Each row is where one point has got to under a steady rotation. How many steps took it there?
The counts run from 0 to 421.
21.3  0.7  22.0  5.6  0.9  -8.9  7.2  -5.6  25.5  -12.2  -13.8  -28.6  -8.3  -22.0  -29.3  27.5  8.2  9.3  -3.7  1.0  1.5  1.2  -9.1  18.2  -2.5  39.8  1.5  7.4  4.1  -9.6  12.5  0.3  12.5  7.6  -5.4  -10.5  0.0  11.6  12.7 -> 262
11.9  -3.7  21.3  19.5  -15.8  -4.5  -8.9  -30.4  4.9  -9.9  -16.5  -15.1  8.8  -5.9  5.6  12.7  -11.0  22.7  -26.8  -19.1  -7.9  4.0  -0.6  14.6  -10.7  32.9  -1.3  -11.8  6.4  -23.7  10.2  6.9  10.7  15.4  14.0  0.4  0.9  15.4  6.2 -> 38
15.9  9.6  5.2  1.8  -3.9  2.0  10.1  9.6  24.2  -15.1  -20.3  -15.4  -13.9  -25.0  -20.8  27.5  13.8  10.3  -17.1  -3.1  8.8  1.3  -4.5  19.2  -7.0  37.4  -2.3  8.7  5.9  -11.7  15.7  5.2  10.0  3.8  2.7  -7.3  -12.2  11.0  17.8 -> 261
15.2  2.2  12.9  17.6  -11.5  3.6  -6.6  -5.3  11.9  -3.6  -27.4  -11.6  10.8  -9.9  7.2  21.6  -4.8  21.0  -36.5  -14.9  -10.3  0.4  3.2  18.3  -9.2  27.8  7.7  -7.2  1.3  -29.8  16.2  16.7  1.7  10.1  22.1  3.3  -12.9  16.9  8.6 -> 39
8.5  20.0  -2.0  -3.8  -22.1  19.1  -21.7  1.4  14.9  -17.0  3.7  -2.9  -18.4  -5.5  -19.4  16.6  7.8  20.5  -14.0  -14.2  13.5  17.4  -18.9  -3.4  -9.1  28.2  0.0  -1.1  1.7  -11.4  16.6  9.9  4.7  -26.8  0.3  6.6  -5.2  -6.6  10.9 -> 386
-9.4  17.7  32.2  3.1  11.3  10.3  -5.7  11.9  0.4  -4.5  -5.3  2.1  5.1  -0.1  1.0  -4.1  6.5  32.4  -19.9  -10.6  5.3  4.1  -1.3  1.8  3.1  22.0  6.7  13.7  -18.9  -12.2  14.7  15.7  19.2  -37.0  24.2  11.3  -12.7  0.2  15.3 -> 370
9.9  6.7  23.9  1.6  -9.8  -14.5  10.1  -24.2  -17.3  0.0  1.9  7.2  -7.6  -13.9  9.2  9.2  3.9  22.6  -35.0  -12.9  -0.8  -2.4  -13.1  23.2  2.6  17.7  16.6  -5.1  14.8  -17.1  4.2  33.2  -8.3  -14.5  18.3  -6.7  1.6  0.8  2.5 -> 324
-5.5  12.4  40.6  4.4  -2.2  -4.8  7.0  -24.9  -14.4  -20.8  2.9  -0.1  -1.8  -5.0  8.2  -18.4  -5.5  34.2  -19.9  -12.4  4.8  -4.4  -5.9  -12.8  -10.3  33.0  -6.4  -5.3  8.4  -17.0  5.2  9.5  17.2  -5.8  9.6  -3.8  3.8  -3.5  17.0 -> 153
-10.9  -15.0  17.9  -10.3  -3.8  -1.9  0.7  0.6  7.7  0.6  1.0  5.1  -30.8  -14.9  -16.2  33.7  0.7  32.5  -12.8  -2.6  5.1  8.1  -0.8  11.5  -12.1  20.5  -0.7  7.4  18.7  6.4  6.4  -7.4  12.4  -24.4  15.1  -9.2  -26.2  3.9  13.0 -> 196
-9.7  11.8  23.2  5.3  -9.8  8.5  -0.8  -2.6  3.6  -2.3  -18.6  19.6  -23.0  -22.2  -1.2  10.7  -2.8  17.8  -27.3  -16.9  8.4  20.5  5.1  16.8  -1.3  14.4  -2.7  9.3  -7.1  -5.2  14.5  12.3  0.4  -44.2  25.9  10.9  4.5  -3.1  4.1 -> 100
-8.0  14.0  15.0  -2.3  -7.1  1.1  7.6  2.2  9.7  -17.8  -10.6  12.8  -11.6  -8.2  3.8  -2.5  3.6  23.3  -34.7  -11.6  5.5  -7.6  6.2  -15.5  -10.7  25.5  3.3  6.2  12.3  -16.3  21.2  10.5  15.1  -6.2  20.4  1.9  -26.4  2.8  27.8 -> 155
-15.9  -7.0  19.8  0.0  -7.5  -0.4  -6.9  -17.1  -6.3  -1.1  11.0  7.7  -30.5  -11.5  -12.1  3.6  -0.3  38.3  -1.8  -26.4  8.4  14.4  -13.2  14.8  -13.2  33.9  -6.9  -2.1  17.4  3.1  1.4  -7.5  20.4  -25.7  1.7  -3.1  7.0  4.9  -2.7 -> 192
10.0  -8.3  18.9  2.6  -6.6  -4.7  6.1  -3.3  19.4  13.1  -14.9  0.1  -38.5  -31.3  -23.5  32.0  3.6  11.4  -7.7  6.6  -0.7  7.9  0.4  22.7  -5.0  28.0  0.6  0.7  6.3  -14.1  10.2  -6.5  -4.3  -15.1  -1.9  0.4  0.1  6.1  15.7 -> 1
6.6  5.7  18.5  -14.8  -12.0  14.1  -10.3  3.4  -9.9  5.7  -3.6  3.9  -10.7  4.7  -12.6  16.0  10.2  28.0  -19.0  0.5  17.6  17.6  -5.8  1.0  -5.5  14.4  15.0  0.9  -12.3  -10.0  8.8  17.1  5.6  -47.7  19.3  9.7  -13.9  -19.7  8.3 -> 110
-5.6  -7.7  13.5  -2.2  -17.1  -23.2  11.0  -17.5  -11.3  10.1  -7.8  14.5  -19.9  -5.9  -4.6  -10.6  3.6  28.6  -11.4  -15.1  3.1  5.0  2.1  12.7  -14.1  33.7  -5.7  -21.1  10.0  -22.0  17.6  -2.1  22.5  -9.5  9.5  13.1  16.5  5.0  4.1 -> 232
9.8  5.9  -4.4  -17.6  -17.9  -12.5  -0.9  3.6  0.9  -21.7  -10.6  0.6  -19.3  0.6  -13.2  10.0  23.6  34.6  -30.8  -19.0  15.0  9.5  -9.9  4.3  -8.5  21.9  -1.6  -0.9  14.3  -7.9  22.9  10.3  25.5  -0.6  8.3  -4.2  -11.0  5.2  8.8 -> 246
14.9  19.2  26.0  11.8  -11.9  4.5  -14.6  1.4  10.2  -1.6  -0.9  -1.3  3.3  1.1  -6.4  7.3  5.1  3.6  -27.1  -8.7  -24.2  8.5  -15.4  -2.6  5.5  31.5  18.6  -7.5  8.1  -25.3  25.6  11.9  3.5  -0.8  -0.1  1.9  -6.7  23.7  25.6 -> 169
-6.1  -17.6  34.9  -13.8  -5.5  -8.3  5.6  -23.3  -0.7  -0.9  2.8  -13.8  -22.4  -6.3  -16.9  32.3  -6.1  34.4  -6.6  -0.2  2.3  4.1  -3.4  13.2  -3.3  19.8  -4.5  6.6  21.3  6.7  3.6  -8.9  14.1  -20.7  9.4  -10.9  -15.6  2.4  9.4 -> 197
5.5  2.0  25.8  -1.1  -14.1  -19.0  14.8  -35.2  -17.2  1.2  2.8  2.9  -18.2  -15.2  -2.0  9.1  -3.1  20.6  -21.9  -9.9  1.6  3.4  -11.0  22.1  -1.9  26.4  4.1  -9.6  17.0  -10.3  3.5  25.0  2.2  -11.5  11.6  -8.7  22.9  -8.3  -1.1 -> 323
17.6  14.0  24.3  -19.8  -13.4  2.8  -10.3  -13.4  12.0  -15.8  1.0  -26.2  -18.5  2.7  -34.6  24.7  0.0  18.1  3.6  3.8  4.7  12.7  -5.2  -2.5  -1.0  20.7  -1.9  9.8  -3.0  -2.7  14.8  3.9  21.8  -29.0  3.8  4.6  0.0  -9.6  8.7 -> 382
-13.4  -6.9  52.6  19.3  2.0  -0.6  -3.3  -11.0  -1.8  16.6  -14.4  -7.7  -5.9  -9.6  -1.5  7.7  -6.8  22.0  -13.3  -2.8  -16.5  13.4  -7.0  21.0  6.1  24.3  11.6  6.2  6.1  -10.6  10.4  1.1  13.4  -7.6  -2.7  5.5  7.3  15.8  19.1 -> 93
-20.0  2.5  11.2  -4.6  -2.0  9.1  -10.2  0.2  -1.4  -0.5  2.7  12.5  -27.6  -15.5  -18.1  6.5  11.3  35.4  -9.0  -16.7  14.1  15.7  -11.4  16.0  -12.1  26.8  -5.9  1.0  10.5  1.7  7.6  -3.5  13.1  -38.3  10.8  1.1  2.2  2.0  1.5 -> 191
-3.4  1.6  28.4  2.7  8.5  -7.0  4.6  -3.7  13.6  -6.6  -29.7  -10.9  -6.6  -15.7  -17.8  -2.1  9.8  22.7  8.2  0.8  10.6  6.1  9.2  12.3  -5.0  30.1  -23.7  0.3  -11.6  -21.3  18.2  -17.6  23.7  -17.0  -1.6  3.5  12.8  16.7  7.0 -> 357
7.2  -1.2  26.0  0.4  -13.7  -5.4  -6.0  -3.9  16.4  12.1  2.4  -15.2  -0.5  6.0  -31.0  20.0  12.3  6.6  4.1  -4.7  -12.4  10.4  -4.7  1.5  -1.4  39.3  6.3  -4.4  0.5  -21.2  24.4  -15.2  25.5  -2.7  -8.9  1.9  10.0  8.6  22.1 -> 172
-7.8  9.4  26.1  -6.2  -8.5  -1.7  6.0  -11.1  3.2  -16.1  1.6  -5.8  -17.4  -7.3  -14.2  -0.5  -5.9  28.0  -6.1  -18.6  11.1  11.1  -0.5  -4.1  -12.7  34.0  -6.9  12.4  -8.5  -2.4  12.6  -2.2  34.6  -27.5  14.3  6.3  6.5  -10.8  11.9 -> 372
0.4  -4.9  21.3  8.1  15.2  6.4  -4.0  -2.2  -7.5  13.7  -24.9  -14.5  15.8  -6.4  3.1  9.7  15.7  24.9  -11.4  6.3  -6.6  -11.1  -4.6  26.2  -4.2  29.0  4.0  -16.1  -3.6  -38.2  1.9  1.4  -9.0  -17.7  7.3  0.8  -15.6  17.5  0.6 -> 134
-4.5  -13.3  20.1  -22.8  0.2  -18.5  7.3  -3.0  -1.7  13.3  -14.7  1.2  -32.7  -6.1  -10.9  8.0  4.8  37.3  -4.6  10.8  1.3  4.7  14.4  10.2  -11.8  13.3  -0.1  -11.4  7.9  -14.7  13.8  -10.6  17.5  -31.4  3.6  10.5  -16.1  -2.4  10.3 -> 16
-9.5  5.9  17.5  23.6  -1.5  13.3  -17.3  18.3  12.3  6.1  -22.8  17.9  -21.1  -18.2  -3.5  7.1  12.1  18.9  -27.0  -15.5  0.8  16.7  -12.1  17.1  0.4  22.2  10.7  6.7  9.9  -5.8  21.3  5.6  7.6  -7.5  0.0  15.0  -1.3  18.8  22.3 -> 90
-12.4  -3.7  46.4  17.1  7.0  7.1  -14.2  3.2  -1.4  22.2  -14.8  3.4  4.9  -8.7  3.6  16.8  3.3  23.4  -18.6  1.8  -11.9  10.7  -2.5  18.1  9.3  15.7  12.6  8.8  -6.7  -13.5  7.6  8.4  3.8  -18.0  14.1  11.0  -2.5  16.6  16.5 -> 94
-6.1  -12.4  25.7  -13.2  -4.5  -13.2  8.1  -14.1  -5.7  0.1  -20.8  4.0  -32.0  -11.8  -15.4  20.8  -0.9  35.3  -17.2  0.1  10.4  -4.8  2.5  12.1  -5.7  15.6  -13.7  -1.9  27.2  -2.6  3.8  0.2  11.7  -4.8  8.5  0.4  -10.9  -6.2  16.0 -> 417
-13.9  2.1  17.4  2.1  -0.9  2.0  -4.9  -9.9  -9.3  2.6  -19.0  19.6  -14.6  -13.7  9.5  10.7  4.7  33.3  -35.3  -10.7  1.0  -5.0  0.5  10.7  -6.9  12.9  -4.9  -8.1  26.0  -9.7  1.7  15.2  -7.5  -17.2  25.7  -4.1  -20.3  6.6  10.3 -> 415
13.2  14.8  5.6  1.6  3.0  12.6  -0.3  7.6  14.2  -5.9  -27.0  -10.8  7.1  -11.5  -10.9  21.0  21.0  8.3  -15.7  -7.6  14.9  0.4  0.5  23.1  -4.4  35.8  2.1  -3.2  -15.5  -23.9  14.6  25.5  6.2  -25.4  17.7  9.4  7.2  -4.9  -0.3 -> 45
-2.1  -3.7  19.7  0.2  -9.5  -20.5  5.6  -11.0  -12.8  16.3  -8.7  11.2  3.9  1.8  13.6  -7.3  1.5  28.2  -33.4  -8.7  -15.7  -3.9  0.5  11.3  -3.5  24.1  9.6  -11.8  11.6  -31.0  16.4  6.1  8.8  -14.7  25.3  3.1  -8.1  19.3  7.2 -> 234
23.5  11.3  8.9  0.2  -9.3  8.5  -26.7  -10.5  -10.2  -10.6  -17.3  -14.3  9.2  1.6  -0.9  16.6  12.0  23.4  -24.4  5.9  8.2  6.1  -12.0  9.1  -2.0  20.9  -0.4  -19.8  -8.5  -32.3  5.3  8.0  -18.7  -22.5  8.5  -1.3  -0.5  9.6  -11.1 -> 124
13.4  7.9  -0.3  -16.9  -17.7  -6.7  -15.1  1.0  -1.8  -15.8  -29.0  -1.0  -25.1  -2.9  -0.5  8.1  2.3  36.9  -42.0  -5.4  5.9  6.5  -2.4  5.2  -5.4  4.3  -0.5  -6.0  13.7  -11.8  18.0  6.7  8.7  -10.1  9.5  12.5  -18.7  10.7  6.5 -> 25
2.1  9.3  2.6  3.7  -10.8  -3.4  -2.8  2.4  21.5  6.7  -7.7  9.0  -27.3  -21.2  -22.1  17.9  8.2  8.7  -12.2  -17.6  -6.3  12.1  -6.5  21.8  -3.3  26.7  -8.2  5.0  17.9  -0.6  21.9  -7.4  11.4  -21.4  12.0  -3.4  10.1  23.6  5.3 -> 181
7.5  3.0  16.1  -0.6  -9.1  -18.5  -4.4  -9.3  13.1  6.5  2.9  3.2  -23.9  -18.2  -25.6  16.2  -1.2  15.0  -7.0  -14.1  -10.2  11.1  -9.4  26.7  -0.3  29.7  -3.6  5.4  21.3  -2.2  17.9  -8.6  15.0  -11.5  6.0  -9.9  20.5  24.2  0.8 -> 182
